(in the rows, 100 means zero)
One turn moves each row of this set onto another row. After a few examples, where does it send each row asked below?
z_982: [89 122 85 123 97 119 100 75 116 110 91 94 103 120 99 108 123 117 71 71 89 90 126 72 132 121 140 90 83 96 161 92 121 90 109]
z_621: [112 106 80 119 157 81 110 121 105 77 99 110 80 123 90 65 149 115 83 109 93 115 105 88 117 106 115 100 98 110 104 108 82 126 78]
z_763: [141 90 98 127 94 99 80 87 102 120 59 125 100 143 116 116 132 145 62 76 73 79 112 101 123 84 100 111 86 92 84 99 137 104 108]
z_70: [85 131 68 109 126 124 95 61 117 111 80 84 100 105 105 121 105 119 78 71 81 87 145 76 129 126 125 88 90 106 138 95 99 104 93]
z_641: [92 109 68 120 105 128 96 73 106 102 92 108 109 128 95 124 99 131 54 93 93 91 134 96 133 128 128 69 68 102 146 83 110 86 100]
z_208: [112 106 78 118 159 82 108 123 103 76 100 108 80 123 89 68 149 114 82 113 94 118 106 92 116 106 115 98 99 110 105 106 83 123 77]
z_352: [107 88 93 100 151 88 114 127 108 98 96 109 82 119 74 75 138 118 77 121 88 104 103 90 121 93 118 86 92 107 92 117 69 116 83]
z_506: [81 107 79 111 118 124 98 50 117 104 97 90 106 120 109 116 99 135 66 74 82 70 139 81 129 113 124 81 87 104 134 96 87 101 97]
z_864: [148 116 80 126 108 104 75 98 96 120 42 111 97 127 110 125 135 126 72 76 75 102 120 108 118 98 99 114 97 96 85 95 149 106 99]
z_267: [103 104 86 106 127 84 111 129 96 99 89 135 96 116 80 70 122 117 85 131 102 101 106 92 129 88 124 85 88 97 84 107 71 121 96]
z_614: [104 123 107 99 95 116 94 101 92 138 97 98 107 127 56 104 116 120 116 77 119 88 60 85 146 72 77 114 104 91 96 105 132 93 95]
z_174: [92 132 63 118 112 124 94 76 113 113 79 105 98 115 98 123 108 120 68 79 88 100 139 79 135 136 128 83 70 105 146 86 118 97 97]
z_801: [107 90 89 100 153 88 112 128 107 97 94 109 82 118 74 77 136 118 76 123 88 106 104 92 122 95 117 85 91 109 91 115 69 116 82]
z_502: [144 99 98 123 114 105 82 83 98 112 54 79 105 125 111 119 142 126 72 71 73 89 116 112 105 82 103 116 124 91 87 107 134 102 99]
z_904: [108 135 81 93 114 121 86 103 88 141 81 112 103 122 56 123 97 123 114 87 117 99 76 95 150 90 62 107 89 101 80 97 128 101 83]
z_498: [119 102 86 100 130 126 86 107 94 124 102 102 90 147 47 127 114 135 87 88 110 108 64 105 143 100 56 97 79 114 99 97 135 84 71]
z_707: [148 92 88 127 97 106 79 96 93 115 54 121 105 142 106 126 128 138 56 89 79 92 114 119 118 90 101 101 88 92 85 94 143 95 104]
z_455: [90 105 75 114 114 130 100 63 105 96 95 78 116 120 95 122 100 126 59 91 92 86 137 102 121 116 130 69 95 100 144 92 98 84 97]
z_683: [64 130 86 99 125 93 91 87 104 100 104 106 76 102 99 95 92 132 99 82 133 111 96 69 101 101 48 82 111 103 96 110 99 62 114]
z_671: [84 104 86 122 97 119 100 63 117 106 101 108 105 131 106 109 109 136 61 76 87 74 128 76 135 115 132 82 71 98 149 91 105 94 108]
z_620: [108 110 84 119 137 109 85 69 96 96 122 102 92 156 89 104 118 150 102 63 111 86 69 95 136 91 45 121 94 114 96 96 119 111 68]
z_190: [107 121 75 124 132 76 107 124 92 77 94 134 92 121 98 60 135 114 91 120 106 110 108 90 124 100 121 98 93 99 97 98 85 128 91]
z_104: [70 127 88 101 120 95 93 93 100 95 107 99 83 101 92 95 95 126 96 88 138 116 91 78 97 99 53 78 119 99 104 108 106 53 116]
z_465: [144 80 96 121 108 108 82 83 93 108 62 93 110 138 108 126 128 139 57 87 75 83 115 125 108 79 98 99 110 92 82 102 127 94 100]
z_394: [109 134 86 119 105 113 90 83 74 98 108 88 121 132 76 99 112 121 117 81 134 94 69 111 130 77 70 116 127 90 98 93 131 98 89]
z_619: [72 112 96 107 118 91 94 100 112 101 114 117 66 120 91 92 110 137 84 79 129 118 80 63 107 108 50 80 91 106 117 109 117 51 116]
z_157: [119 106 79 122 133 118 87 84 82 86 120 87 104 156 72 111 119 138 91 82 123 105 66 121 127 95 54 106 107 109 107 91 134 90 70]
z_43: [73 114 83 109 124 94 91 91 100 84 116 112 77 119 96 97 96 139 82 92 138 119 89 84 99 106 45 72 103 105 107 103 109 51 112]
z_538: [104 102 88 108 123 83 112 128 96 98 90 132 97 117 80 68 125 116 84 131 102 99 105 93 129 86 126 85 89 95 87 107 73 119 97]
z_756: [68 114 89 109 123 89 92 85 106 88 119 115 73 120 104 90 97 144 87 82 133 108 88 71 102 102 44 79 100 106 106 107 103 59 113]
z_393: [76 117 84 104 125 94 90 104 109 100 108 120 65 117 88 101 102 136 81 87 130 125 85 71 107 116 47 74 86 110 112 105 119 51 111]
z_835: [145 109 96 129 98 99 82 93 102 120 51 107 99 131 115 113 147 127 76 67 74 91 111 97 116 88 106 123 104 90 94 101 147 105 106]
z_240: [90 121 81 115 112 126 102 68 110 104 88 67 110 108 96 115 118 111 73 76 89 93 132 87 122 119 138 85 105 96 153 96 110 89 101]
z_856: [109 121 75 125 130 77 109 125 91 77 94 133 94 121 95 60 135 113 90 122 108 111 106 93 123 99 123 98 95 98 99 98 86 126 92]
z_510: [70 132 86 95 125 95 91 104 110 113 96 112 67 99 87 101 99 126 96 82 129 123 91 63 108 110 51 80 97 106 105 110 113 57 113]
z_329: [138 84 93 118 116 104 80 75 101 115 59 106 102 137 118 126 123 148 61 77 68 74 121 111 114 80 90 107 100 97 71 105 117 108 97]
z_407: [109 95 108 103 120 116 92 96 107 130 113 102 85 151 61 108 128 142 96 67 104 87 56 81 147 85 60 114 80 110 103 108 129 95 80]
z_578: [143 107 84 118 125 105 77 81 100 116 47 92 99 123 116 128 130 131 74 71 69 90 126 109 111 90 92 116 113 99 75 103 127 110 91]
z_33: [104 145 71 111 122 111 82 74 81 107 98 108 109 130 88 108 97 132 123 74 123 89 82 99 141 86 53 122 108 102 78 90 118 117 77]
z_106: [71 127 96 99 116 94 95 105 109 110 102 104 72 102 84 94 108 123 95 81 132 122 84 64 105 104 59 82 106 101 112 113 116 51 119]

z_352 moves to z_267
z_864 moves to z_502
Now these:
z_671 moves to z_174
z_614 moves to z_33
z_43 moves to z_619

One turn moves each row of this set onto another row. After a few examples, where does it send each row asked below?
z_19: [114 121 108 113 63 107 62 88 112 113 87 162 89]
z_417: [127 64 96 95 71 100 94 70 91 127 102 115 69]
z_706: [112 116 86 110 82 96 55 89 116 130 100 167 87]
z_557: [119 115 120 104 73 121 70 82 115 124 93 162 100]
z_152: [90 103 118 53 56 108 78 88 118 118 87 90 84]
z_563: [92 99 121 54 62 116 80 83 105 128 80 98 88]
z_580: [131 121 114 120 71 111 59 92 124 96 109 146 78]
z_726: [111 118 103 115 78 96 66 83 119 133 82 159 102]
z_169: [141 122 75 68 105 87 54 113 103 114 97 105 71]
z_188: [123 122 98 126 83 83 49 93 121 108 106 146 79]
z_123: [117 111 100 101 90 112 62 83 118 142 106 165 100]
z_799: [136 82 125 77 88 71 69 79 134 113 105 83 97]
z_796: [113 106 78 50 67 81 71 75 128 133 81 93 86]
z_156: [141 121 85 64 107 84 51 105 111 113 107 92 79]
z_120: [135 84 95 65 61 78 61 99 138 82 110 101 76]
z_334: [101 97 102 91 78 90 62 77 134 141 107 156 114]
z_757: [110 95 108 34 79 95 58 77 104 133 114 101 92]
z_150: [110 98 118 86 67 118 72 77 137 129 109 156 111]
z_411: [109 105 114 97 57 92 71 71 136 125 87 152 116]
z_827: [125 118 116 64 98 113 57 123 89 102 109 105 69]
z_918: [121 113 105 100 76 123 58 88 111 121 112 169 87]
z_361: [138 80 98 80 86 92 93 134 101 101 93 132 102]
z_146: [108 102 81 57 70 89 78 74 119 139 69 98 89]
z_651: [114 93 101 38 85 101 63 72 98 144 102 108 94]
z_593: [115 80 107 67 71 65 49 107 122 90 120 101 78]
z_652: [118 118 124 66 96 112 56 117 101 100 112 89 75]
z_282: [130 80 116 78 85 94 83 86 153 114 105 81 86]
z_886: [120 128 95 83 83 102 71 123 110 97 74 95 64]
z_876: [120 64 93 99 72 95 93 73 91 130 100 113 68]
z_48: [123 65 100 97 68 94 92 71 86 125 98 114 71]
z_245: [135 79 91 82 89 93 93 135 105 105 94 132 100]
z_68: [123 113 103 115 92 108 51 97 123 113 129 152 75]
z_561: [110 76 127 81 95 82 73 93 137 120 114 80 90]
z_446: [132 80 94 85 87 87 92 137 101 103 91 131 101]
z_581: [120 129 94 83 85 98 70 115 125 98 79 82 70]
z_79: [109 79 99 70 69 89 63 115 141 90 120 99 67]

z_652 moves to z_152
z_557 moves to z_19
z_120 moves to z_799
Now these:
z_188 moves to z_334
z_146 moves to z_169
z_245 moves to z_417

One turn moves each row of this set onto another row. After a few examples, where does it send each row asked below?
z_579: [64 115 134 86 100 88 89 101 97 90 84 84 108]
z_547: [63 99 88 78 118 117 92 81 96 135 95 104 102]
z_298: [85 87 67 113 132 113 80 84 91 98 102 92 69]
z_129: [79 96 104 117 113 129 92 142 121 87 104 86 99]
z_63: [94 92 144 114 87 87 89 106 71 91 97 113 112]
z_535: [92 109 85 128 109 81 82 78 89 88 85 104 72]
z_934: [97 99 114 117 116 62 102 116 94 85 112 126 100]
z_673: [114 81 124 95 99 106 93 103 101 102 67 63 104]
z_554: [89 94 88 89 74 108 102 120 121 119 105 85 65]
z_444: [88 105 93 122 105 120 93 101 45 96 112 108 107]
z_666: [73 125 95 107 89 115 113 105 111 123 101 82 112]
z_473: [94 83 77 88 96 136 74 91 79 125 98 101 127]
z_72: [103 79 98 103 127 100 94 108 114 86 113 65 136]
z_839: [109 85 97 59 74 115 91 89 74 111 111 103 120]
z_529: [105 64 81 69 92 133 85 101 108 110 118 94 78]
z_754: [110 68 79 74 87 114 89 100 106 111 117 63 113]
z_751: [110 69 89 104 113 96 71 78 127 109 78 89 90]
z_248: [88 92 99 77 88 93 87 101 121 96 105 114 52]
z_816: [105 100 95 95 113 92 95 107 69 103 100 123 145]
z_46: [88 81 90 94 123 119 83 78 51 103 96 88 91]
z_943: [87 73 111 119 107 83 80 101 116 94 109 100 55]
z_374: [105 108 90 88 84 96 97 115 91 86 131 129 129]
z_415: [92 100 94 87 104 91 88 147 105 70 118 110 120]
z_974: [95 98 99 145 86 100 81 115 124 94 105 117 88]
z_6: [91 69 107 96 132 121 94 116 75 103 125 104 131]
z_353: [83 68 92 99 91 125 64 83 105 119 97 86 71]
z_977: [109 85 118 81 92 74 91 130 110 81 83 94 76]
z_978: [80 109 96 62 78 92 86 102 86 100 110 91 136]
z_383: [117 87 105 87 100 68 86 111 114 67 112 120 93]
z_45: [115 96 93 138 109 89 83 97 69 73 102 105 104]

z_977 moves to z_754
z_444 moves to z_535
z_839 moves to z_383
Now these:
z_129 moves to z_666
z_943 moves to z_473
z_63 moves to z_751

